In the data rows, zero lies at 4.5, halfway between 4 and 5.
Some points, one per row:
tensor([3, 5, 7, 5, 3, 3, 2, 3, 4, 3, 4, 3, 6, 3, 4, 6, 5, 9])
tensor([4, 5, 4, 5, 4, 5, 5, 4, 4, 5, 3, 6, 5, 4, 4, 4, 4, 4])
tensor([4, 3, 4, 5, 3, 4, 5, 3, 4, 6, 3, 5, 6, 4, 4, 3, 3, 4])
tensor([9, 3, 3, 2, 6, 4, 7, 6, 8, 5, 4, 5, 3, 9, 3, 4, 3, 3])
tensor([4, 4, 3, 6, 8, 3, 4, 4, 9, 2, 5, 1, 5, 5, 4, 4, 5, 4])
tensor([4, 5, 3, 7, 7, 8, 7, 8, 4, 5, 4, 5, 4, 7, 4, 4, 3, 4])
tensor([4, 6, 5, 4, 3, 4, 3, 3, 4, 4, 3, 4, 4, 4, 4, 4, 3, 6])
tensor([4, 5, 4, 5, 5, 5, 4, 4, 3, 6, 3, 6, 4, 4, 4, 3, 3, 5])
tensor([4, 3, 4, 7, 5, 3, 6, 4, 4, 8, 4, 4, 7, 3, 3, 4, 5, 3])
tensor([3, 3, 5, 4, 5, 3, 6, 4, 4, 3, 6, 3, 9, 4, 4, 6, 7, 3])
tensor([4, 4, 3, 5, 7, 3, 3, 4, 9, 2, 5, 2, 4, 4, 4, 4, 5, 4])
tensor([4, 5, 4, 4, 3, 7, 5, 5, 3, 5, 4, 8, 3, 4, 4, 3, 3, 4])
tensor([4, 7, 6, 5, 4, 3, 2, 3, 3, 4, 3, 4, 7, 3, 4, 6, 4, 9])
tensor([4, 3, 3, 6, 5, 4, 4, 4, 4, 3, 4, 5, 2, 4, 4, 3, 3, 4])
tensor([4, 5, 4, 4, 6, 4, 2, 3, 9, 2, 3, 1, 3, 5, 4, 4, 6, 7])
tensor([3, 3, 8, 4, 3, 3, 4, 3, 4, 2, 8, 4, 5, 3, 9, 8, 8, 3])
12 more points follow, each with its number after it:
tensor([3, 7, 7, 4, 3, 4, 2, 3, 3, 3, 3, 3, 7, 2, 4, 6, 5, 9]) 0
tensor([4, 5, 4, 4, 4, 5, 4, 4, 4, 5, 3, 5, 4, 4, 4, 3, 3, 4]) 1
tensor([5, 8, 4, 6, 6, 7, 5, 7, 3, 7, 3, 5, 4, 4, 4, 4, 3, 4]) 2
tensor([4, 5, 5, 4, 3, 4, 4, 5, 4, 4, 3, 5, 4, 4, 4, 3, 4, 5]) 3
tensor([3, 3, 3, 5, 4, 4, 3, 3, 4, 3, 4, 5, 4, 4, 4, 4, 3, 3]) 4
tensor([2, 3, 5, 0, 3, 3, 3, 3, 5, 2, 7, 3, 7, 3, 7, 8, 8, 4]) 5
tensor([9, 7, 3, 0, 7, 4, 5, 4, 3, 9, 4, 5, 3, 4, 4, 4, 3, 5]) 6
tensor([3, 4, 5, 4, 3, 4, 3, 3, 4, 2, 5, 4, 5, 3, 5, 5, 6, 4]) 7
tensor([9, 7, 3, 1, 8, 8, 9, 9, 4, 8, 4, 7, 2, 9, 3, 3, 3, 3]) 8
tensor([4, 5, 4, 4, 4, 3, 3, 3, 3, 3, 4, 5, 4, 4, 4, 4, 4, 4]) 9
tensor([6, 5, 4, 6, 3, 4, 5, 5, 4, 7, 3, 6, 4, 4, 4, 3, 3, 4]) 10
tensor([5, 7, 4, 6, 5, 7, 5, 6, 3, 6, 3, 5, 4, 4, 3, 3, 3, 4]) 11
Which of these numbered points is nearest to each point below, looking only along the 2 directions in which the first points spread most? Its number follows each.
tensor([4, 4, 3, 4, 3, 6, 6, 6, 3, 6, 3, 9, 4, 5, 4, 3, 3, 4]) > 2
tensor([4, 5, 4, 4, 3, 5, 4, 4, 4, 4, 4, 5, 5, 4, 3, 4, 4, 5]) > 3
tensor([3, 3, 6, 1, 3, 3, 2, 3, 5, 2, 7, 3, 2, 3, 9, 8, 7, 8]) > 5
tensor([6, 3, 4, 4, 3, 3, 4, 3, 4, 7, 4, 5, 5, 4, 4, 3, 3, 4]) > 1
tensor([4, 4, 4, 4, 3, 5, 6, 4, 3, 6, 4, 8, 4, 4, 4, 4, 3, 4]) > 10
tensor([3, 3, 5, 5, 6, 4, 5, 4, 4, 4, 5, 4, 7, 4, 4, 5, 4, 3]) > 4
tensor([4, 3, 5, 4, 4, 4, 7, 5, 8, 4, 4, 4, 7, 7, 4, 4, 4, 3]) > 4
Here are 12 other points, each followed by its number:
tensor([3, 3, 7, 4, 2, 3, 5, 4, 4, 2, 7, 4, 4, 3, 8, 8, 7, 3]) 0
tensor([3, 4, 5, 5, 3, 4, 4, 3, 4, 3, 5, 4, 5, 4, 4, 4, 5, 4]) 1
tensor([3, 3, 4, 5, 3, 3, 2, 3, 4, 3, 5, 6, 4, 4, 4, 4, 4, 4]) 2
tensor([9, 3, 4, 4, 4, 4, 7, 5, 5, 9, 3, 5, 6, 4, 4, 3, 3, 3]) 3
tensor([4, 6, 4, 5, 5, 6, 5, 5, 4, 6, 3, 5, 3, 4, 3, 4, 3, 4]) 4
tensor([3, 3, 4, 4, 3, 4, 6, 4, 3, 6, 4, 9, 5, 4, 3, 3, 3, 4]) 5
tensor([4, 4, 3, 6, 6, 6, 5, 6, 4, 4, 4, 5, 2, 8, 4, 4, 3, 3]) 6
tensor([4, 5, 4, 7, 6, 6, 5, 6, 4, 5, 3, 5, 3, 5, 4, 4, 3, 5]) 7
tensor([3, 3, 4, 7, 6, 4, 5, 4, 6, 6, 4, 3, 8, 3, 4, 4, 5, 3]) 8
tensor([7, 3, 3, 6, 4, 4, 6, 5, 4, 9, 3, 5, 6, 4, 4, 3, 4, 4]) 9
tensor([2, 3, 6, 2, 3, 4, 4, 3, 4, 2, 7, 2, 9, 3, 5, 7, 9, 3]) 10
tensor([5, 5, 3, 6, 6, 7, 6, 7, 4, 7, 4, 6, 4, 4, 3, 3, 3, 4]) 11
Which of these numbered points is nearest to each point below, looking only along the 2 directions in which the first points spread most? Its number follows each.
tensor([3, 3, 7, 4, 3, 3, 3, 3, 4, 2, 8, 3, 5, 3, 9, 7, 8, 4]) > 10
tensor([3, 3, 6, 0, 3, 3, 2, 3, 4, 2, 6, 2, 4, 3, 8, 8, 7, 7]) > 10
tensor([5, 9, 3, 5, 8, 7, 5, 6, 4, 6, 4, 5, 3, 4, 3, 3, 3, 4]) > 3
tensor([3, 3, 4, 6, 5, 6, 7, 6, 4, 5, 4, 5, 5, 4, 4, 4, 3, 4]) > 4
tensor([6, 3, 3, 2, 6, 5, 8, 7, 8, 3, 6, 4, 6, 9, 4, 3, 4, 2]) > 6
tensor([4, 3, 5, 4, 3, 4, 6, 4, 3, 6, 3, 7, 5, 3, 4, 3, 3, 4]) > 5
tensor([4, 3, 7, 2, 3, 3, 2, 4, 4, 2, 6, 3, 1, 3, 9, 8, 6, 9]) > 10
